128 stands for zero in the data rows.
Some points, one per row:
[152 151  67 171  81 101 170 206 205 111  96 154 137 112 180 128]
[ 57 106 112 120 119 122  75 119  91  91 152  96 109 127 108  90]
[149 131  96 116 104 139 150 207 237  85 127 131 118 101 125 231]
[166 115 173 152  95 120 156  88 106  98 113 128  98 115 116 157]
[ 62  80 214  63 162 174 153 239 152 144 157 131 153 243  79  88]
[255 167 171  56 192  71 108  99  82  90  84 209 198 124 247 164]
[203  84 163  79  80  79 186  99 110 124 107 168 175 110 208 136]
[ 54 112  68 128 119 113  77  69  76 140 138 115 114 112  82 127]
[ 67 153  71  84 220  78 133 181 176 136 203 134 138 134 112 132]
[133 144 147 115 107 128 124  71  92 107  94 103 101  94 120  67]
[ 64  88 115 104 121  83 114 131  75 122 122 114  95 134 100 120]
[ 97  99 149  87 124 186  90 111 214 200 109 111 107 175  82  76]
[102 132 180 167 174 212 208 159 181 188 113 134 148 150  54  69]
[ 69  77 146  88 164 135 116 179  73 171 127 104 155 161 115 104]
[ 77 121 173 165 156 155  85 141  81 130 192 109  99 111  73  82]
[157 114 148 132  79 195 158  71 115 131 106  96  98 110 135 114]
[ 52  95 150  71 154 145  99 178 147 164 119 135  97 179  81 108]
[251  87 157 127  82 107 128  89  73 118  97 103 116 129 159 154]
[255 152 234  71 211  60 109  85  73  98 139 240 189 159 255 203]
[183 211 113 125  81 194 163 194 250  80 144 137 160 114 123 207]
16 more points follow, each with its number after it:
[ 58 142 125 133 125 228 112  78  88 189 141 155 112 164  85  66] 0
[ 75  91 142  67 133 194  80 116 117 164 146  95 105 203  68  79] 1
[181 108 142  88  82 107 133  68  71 128 100 129 123 114 156 109] 2
[255 152 174 105 172  71 127 166 118  80 107 134 152  93 218 189] 3
[109 133 112 157 128 112  83  90 108 126 131 111 124  98 130 156] 4
[ 92 169 112  72 169 144  72  78 161  79 156 114 132  97 154 125] 5
[133 147 169 164 128 186  67  73  81 162 196 150  96 120  62 138] 6
[ 69 101 108  81 159 169  81 149  72 156 136 122 156 178 100 141] 7
[213  91 130 161 155  74  90 101 135  97 140 123 115 148 198 124] 8
[ 54  78 139  98 141 116  65 229 116 138 128 130 130 125  74 126] 9
[114 174 113 217 204 207 229 216 153 211 160 156 132 147  77 108] 10
[ 95  89 107 160 103 139  71  82  98 104 105 120 127 111 182 114] 11
[ 74 160 102  71 164 122 127 221 167  98 205 127 188  99 139 124] 12
[ 79 142  91  94 129 130 176 109  87 105 170 105 112 102 108  97] 13
[ 73  85 131 132  85 160  77  97  71 168 255 114 118 166 115 157] 14
[250 133 121  85 187  80 201  78  86  99 102 217 175 136 205 174] 15
Which three of these numbered points are nearest to each point below, ignoring the 2 directions in which the first points spread most? Their numbers follow each, nearest first.
[190 164 106 225 178 199 147 154 142 196 113 173 183 135  71 108] > 10 0 6
[ 64  80  87 140 110 156 135  83  83 161 159  93 105 112 107 151] > 4 2 13
[126 141 138  63 104 168 176 132 131 121 119 149 112 116 172 139] > 2 13 1
[ 65  87 182  77 134 214 106 157 208 162 116  98 150 179 110 116] > 1 7 2
[ 64 176 104  78 252  64 156 186  72 139 199 111 138 100  88  60] > 12 13 3
[146 141  88 155 139  49 139 151 118  82  74 140  95 140 174 115] > 8 3 4
[ 68 145 103 137 135 113  62  96 119  85 188 124 115 120 119 132] > 4 5 11
[118  96 199  70 192  89 214 255 132 133 188 102 153  99  80 164] > 3 9 12
[ 58  92 135 109 199  95  82 192  80 142 141 149 147 134  66  79] > 9 3 12
[ 57 101 166 140 133 178 137 229 103  95 219 116 212 149 177 111] > 12 7 9
[104 121 141 146 136 193  97 109 104 182 104 125  97 175  63  88] > 0 1 2
[255 204 198  69 192  86 144  86  98 132 123 213 202 130 255 206] > 7 1 15
[150 255 178 168 156  68 149 151 213 110 195 110 155 110 100  88] > 3 4 13
[100 106 153 165 125 167 185 127 121 157  95 109 108 169 111  64] > 2 15 0
[ 68 117  97 120  85 161 131  74 153 110 129 164 108 111 103 173] > 4 11 2
[ 70  85 187 120 106 149 100  73  75 115 116 101 139 131 110  57] > 2 11 1
[ 87 116  69  62 131  64 162 149  77 143  90 108 126 117 115  93] > 13 2 15
[170 180 126 189 173 234 209 176 199 172  85 178 196 173  86 125] > 10 0 15
[ 81 151 117 139  79 118 195 178 176  83 134 108 165 128 160 174] > 13 4 2
